x =
[[-0.23, -0.05, -0.24, -0.10, -0.06],
 [0.20, -0.23, 0.21, -0.09, -0.19],
 [0.11, -0.05, 0.10, -0.03, -0.06],
 [0.02, -0.03, 0.05, -0.08, -0.03],
 [-0.05, -0.11, -0.07, -0.06, -0.11],
 [-0.08, -0.04, -0.07, -0.02, -0.05]]
Rows and columns are counted from 0.
(0, 0)	-0.23
(5, 1)	-0.04
(4, 0)	-0.05
(1, 2)	0.21
(3, 1)	-0.03
(4, 1)	-0.11
(5, 2)	-0.07
(2, 3)	-0.03
(0, 1)	-0.05
(0, 3)	-0.10
(3, 0)	0.02
(1, 1)	-0.23
(2, 2)	0.10
(1, 4)	-0.19
(5, 0)	-0.08
(5, 3)	-0.02
(3, 2)	0.05
(4, 3)	-0.06

X =
[[-33 -18  50 -10  -6  39  21 -23  -5  12 -16 -17 -34]
 [-15   2 -16   1  14  26  44 -42   1  -1 -28 -32 -39]
 [-32 -18  35  -8  -3  43  33 -35  -2  13 -18 -27 -40]
 [-34  -9  66 -15  -4  23  -3  10 -12   4  -9   5 -12]
 [ -4  22 -50   5  28   2  42 -28   0 -18 -32 -26 -27]
 [-33 -17  51 -11  -6  38  20 -18  -6  12 -13 -14 -30]
 [-28 -16  27  -6  -2  43  38 -40  -1  13 -18 -28 -44]
 [-34 -18  49 -10  -6  42  25 -25  -5  13 -15 -18 -35]
 [ -6  20 -41   4  25   9  43 -31   1 -14 -29 -28 -31]
 [-10  12 -31   3  21  16  45 -37   1  -8 -30 -31 -35]
 [-22  -6   1  -2   7  33  42 -43   1   6 -24 -32 -43]
 [ -5  21 -45   5  27   6  42 -29   1 -17 -31 -27 -30]
 [-19  -2 -10   0  11  30  45 -42   1   2 -26 -32 -40]
 [-32  12  68 -17   4  -5 -27  19 -20 -15  -8  11  -6]]
Rows and columns are counted from 0.
row 0 col 0 = -33
row 0 col 5 = 39
row 11 col 7 = -29
row 4 col 11 = -26
row 11 col 11 = -27
row 5 col 10 = -13
row 6 col 1 = -16
row 7 col 9 = 13
row 6 col 9 = 13
row 6 col 12 = -44
row 9 col 1 = 12
row 12 col 4 = 11
row 4 col 1 = 22
row 2 col 9 = 13
row 3 col 12 = -12
row 1 col 10 = -28
row 13 col 4 = 4
row 6 col 2 = 27
row 4 col 12 = -27
row 0 col 6 = 21
row 1 col 3 = 1
row 9 col 8 = 1
row 13 col 7 = 19
row 8 col 2 = -41
row 3 col 0 = -34
row 12 col 5 = 30
row 12 col 2 = -10
row 8 col 12 = -31
row 7 col 10 = -15
row 5 col 11 = -14
row 4 col 10 = -32
row 1 col 9 = -1
row 11 col 3 = 5
row 3 col 1 = -9
row 2 col 3 = -8
row 12 col 8 = 1
row 8 col 4 = 25

data = [[-26, -1, 25, 4, 18, -19, 0, -19, -24, -2, 17, 29, -14, -7], [16, -16, 10, 20, 2, -10, -4, -33, -32, 5, -13, -24, 3, 5], [-1, -3, -11, 5, -18, -5, -10, -2, -10, -4, -9, -18, -10, -9], [2, -4, 3, -11, -6, -2, -6, -7, -5, -4, -9, -4, 1, -1], [11, 14, -29, 0, -15, -8, -30, 12, -9, -26, -4, 2, 12, 15], [3, 10, 4, -8, 1, -8, -30, -16, -7, 0, -9, -10, -20, 3], [13, 0, -1, -13, -36, 6, -4, 7, -2, 12, -2, -6, -3, 8], [-49, 0, 15, -9, 13, -3, 10, 27, -34, 8, 45, 26, -24, -3], [-33, 15, -8, -15, 4, -11, -31, 20, -34, -22, -5, 9, -12, -6], [-17, -7, -33, -36, 28, -6, -11, -26, 4, -4, -4, -7, 0, 3], [-2, -4, -10, -2, 2, -6, -16, -6, 7, -24, -24, -3, -2, -13], [-28, -13, 5, -11, -3, -3, 8, -3, -8, -3, 4, 3, -8, 5], [20, -7, -6, -3, 0, 11, -5, 10, -16, -9, -15, 0, 7, 4]]
data[0,0] -> -26
data[1,11] -> -24
data[2,-10] -> -18
data[-11] -> [-1, -3, -11, 5, -18, -5, -10, -2, -10, -4, -9, -18, -10, -9]
data[10,-14] -> -2
data[:, -14] -> [-26, 16, -1, 2, 11, 3, 13, -49, -33, -17, -2, -28, 20]
data[-4,-6] -> 4
data[-8,-13] -> 10
data[6,-6] -> -2
data[-13,-9] -> -19
data[:, -3] -> [29, -24, -18, -4, 2, -10, -6, 26, 9, -7, -3, 3, 0]
data[4,7] -> 12
data[-7] -> [13, 0, -1, -13, -36, 6, -4, 7, -2, 12, -2, -6, -3, 8]
data[:, -9] -> [-19, -10, -5, -2, -8, -8, 6, -3, -11, -6, -6, -3, 11]
data[:, 10] -> [17, -13, -9, -9, -4, -9, -2, 45, -5, -4, -24, 4, -15]
data[3] -> [2, -4, 3, -11, -6, -2, -6, -7, -5, -4, -9, -4, 1, -1]
data[2,-6] -> -10
data[-2,12] -> -8
data[8,7] -> 20
data[6,-8] -> -4
data[0] -> [-26, -1, 25, 4, 18, -19, 0, -19, -24, -2, 17, 29, -14, -7]
data[-8,-1] -> 3
data[-3,-10] -> 2
data[12,-9] -> 11
data[12,-2] -> 7
data[-7,-13] -> 0
data[7,11] -> 26
data[-8] -> [3, 10, 4, -8, 1, -8, -30, -16, -7, 0, -9, -10, -20, 3]
data[12,0] -> 20
data[:, 12] -> [-14, 3, -10, 1, 12, -20, -3, -24, -12, 0, -2, -8, 7]
data[-3,-9] -> -6
data[3,-10] -> -6
data[-13,2] -> 25
data[:, -8] -> [0, -4, -10, -6, -30, -30, -4, 10, -31, -11, -16, 8, -5]
data[2,9] -> -4
data[10,-2] -> -2

W =
0.52,0.72,1.43,-0.38,-0.74,-0.08,-0.37,0.42,0.01
0.51,0.66,0.42,0.44,0.66,-0.83,1.04,0.74,-0.23
0.58,0.42,0.45,0.71,1.11,-0.65,1.36,1.09,0.11
0.51,1.07,0.75,1.42,2.03,1.39,1.52,0.62,0.84
0.61,0.18,0.65,-0.37,-1.65,0.56,-1.30,-0.03,0.70
0.75,0.93,1.01,0.58,1.10,1.00,1.13,0.64,0.27
0.81,0.59,1.03,-0.62,-1.36,-0.27,-0.52,0.56,-0.13
0.48,0.24,0.97,-0.68,-1.63,0.73,-0.92,-0.16,0.29
Indices start at 0.
(0, 0): 0.52
(4, 1): 0.18
(0, 3): -0.38
(6, 8): -0.13
(4, 4): -1.65
(7, 3): -0.68
(6, 1): 0.59
(3, 6): 1.52
(2, 7): 1.09
(5, 6): 1.13
(1, 7): 0.74
(1, 3): 0.44
(2, 3): 0.71
(2, 0): 0.58
(3, 7): 0.62
(0, 1): 0.72
(4, 0): 0.61
(7, 4): -1.63
(7, 0): 0.48
(1, 2): 0.42
(3, 8): 0.84
(2, 1): 0.42
(0, 4): -0.74
(7, 1): 0.24
(2, 2): 0.45
(2, 5): -0.65
(5, 0): 0.75
(1, 4): 0.66
(5, 4): 1.10
(5, 8): 0.27
(0, 5): -0.08
(1, 1): 0.66
(1, 5): -0.83
